One turn moves each row of this set onto another row. After a few examples, where does it send each row asked below?
K_831: [-46  14  -6   2   7  -9  13 -14 -12  -3 -10   6 -13  -2   2]
K_681: [ 17   3  21 -14 -10 -20   7  -2  22 -14  -7  25  -4  10 -20]
K_499: [ 14   3  21 -19 -14 -24  -9  -3  21 -13  -1  13  -4  16 -20]
K_631: [  4 -14  13 -14   2   3  -4   4  -5  31  -1  -7 -11 -29   9]
K_81: [-16   3  21  25  -4   3  -8  -9 -17  -3  13  -4  -9   4 -32]
K_245: [ -4  -5 -19 -24  18 -21  12 -26  -1   0  14 -12  12 -16   5]
K_634: [ -7  15 -21 -11  23 -17   8  11  -1 -10  22   2 -10   5  21]
K_889: [ -8  12 -29  -5  12 -16   1  14   7  -6  35  -2 -11   8  -3]
K_919: [ -2   4   6   0 -17  -8 -26  -4  -6 -20  -3  -4  31   2 -11]
K_820: [-21   8  29  20  -5 -14  -9 -12 -12 -12  10   9   2  -7 -23]
K_694: [  1 -18  22 -24  13  22  17  20  18  -8   1  -1  -8  12  -3]
K_296: [-33  10 -12  -7  13   0   9 -21  -5  -1 -11  29   1  -7  -1]
K_39: [-23 -29 -27  -3  -2  -2  14 -11 -13 -12   2  -9 -10  18 -20]
K_326: [ -4  16   7  -3 -18 -12 -15   6 -11 -17 -12  -9  29  -5  -9]
K_714: [ -3  -8  -1  -5 -24  11  42   4   1   2  -8 -20 -10   3   7]
K_800: [ 10 -20  -2 -13  -6   6  -1  -7   7  20  -7 -11  -8 -27  18]
K_825: [-28  17 -18  12   7  -6   6 -11   0  -6  -2  27  -9  -3  10]
K_161: [  4 -17  35 -19   8  20  19   9   0  -6  -4  -1 -13  18   4]
K_887: [  6  17 -24  -8  18 -10  10  11   3 -10  29  -2   2  -1  14]
K_272: [-12 -17  -6 -24  19 -24  -1 -33   4   8  17  -9  -1  -6   8]
K_618: [ -6 -13  -1 -14  12   1  -5 -10  15  36  12  -6  -4 -13  16]
K_696: [ -3 -14  22 -21  21  12  15   6  -6 -11  -9 -16 -22  25  -6]
K_591: [ 11 -16   6 -19   8   8  -5   2   6  29   5   4  -8 -28   3]
K_450: [-17  11  20  25 -12  -5   7  -5  -2  -9  10  14  11 -10 -27]
K_965: [ 20  -4  32  -9 -10 -10   7   3  22   4  -7  11   8  22  -4]
K_992: [  6 -21   1 -20  -4  11 -16  -4   1  27  12 -20  -3 -14   2]
K_984: [  5 -25  28 -17   9  18  13   6  10   2   4  11  -4  27   3]
K_509: [-31  15 -13  -7   9   2  12 -18 -10  -1  -5  29  -2  10   6]
K_804: [-21 -35 -25  -1  -3  -3  17  -7 -11 -12   1  -1 -13  13 -20]
K_695: [ 21   8  19 -10  -7 -20   8  13   4 -15   0  13   2  30 -14]
K_11: [-13   7   4   1 -14   5 -22  -2   3 -22   0 -10  28  -9 -15]
K_521: [ -2  -8 -13 -25  17 -17   6 -33  -6   3  26  -8  -2  -1   9]
K_763: [-35  17   5   7  13 -20   1 -14   2   0 -11  21   9   5   2]
K_680: [  2 -41  -9   4   2   0   6  17 -27   0  -2  -5   0  -1 -19]
K_228: [ -8  -1  12  -4 -16  12  33   9  17 -12 -11 -20 -14  -7  12]
K_711: [-10  -9  15  -1 -25  17  22   4  13   0  -5 -18 -21  -5  12]
K_879: [-19   3  31  25  -1 -19   4 -11 -13  -4   3  17   7  -4 -13]
K_109: [ 10  -3 -12 -14  15 -23   8 -31 -20   1  16 -21  -1   6  -6]
K_217: [ 17  -1  16 -11  -8 -12 -13  10  20 -22 -12  17   4  16 -10]
K_874: [ -3 -23  -2   7  -1 -32   9  12  -8 -18   5 -10 -19   7 -32]
K_232: [-14  -2   8  -5  -8  -8 -21  15  -9 -18 -15 -16  25  -5 -19]
K_737: [ -2   1   7  -6 -30  23  23   9  11   4  -1 -15 -13   3   9]
K_726: [  3 -36  -7   4   6   3   7  20 -29   4   2 -12  -1   4 -16]
K_952: [-13  19 -24 -19  15 -14  -1  13   8  -7  20  -7 -13   1  13]
K_779: [ -1 -29  -7   4   2 -32   8  13  -8 -19   5  -3 -17   4 -29]

K_714 -> K_889
K_763 -> K_965
And these:
K_879 -> K_984
K_499 -> K_631
K_800 -> K_825
K_992 -> K_831
K_591 -> K_296
K_11 -> K_228
K_450 -> K_694
K_779 -> K_680
K_820 -> K_161
K_952 -> K_326
K_634 -> K_919
K_874 -> K_726
K_81 -> K_696

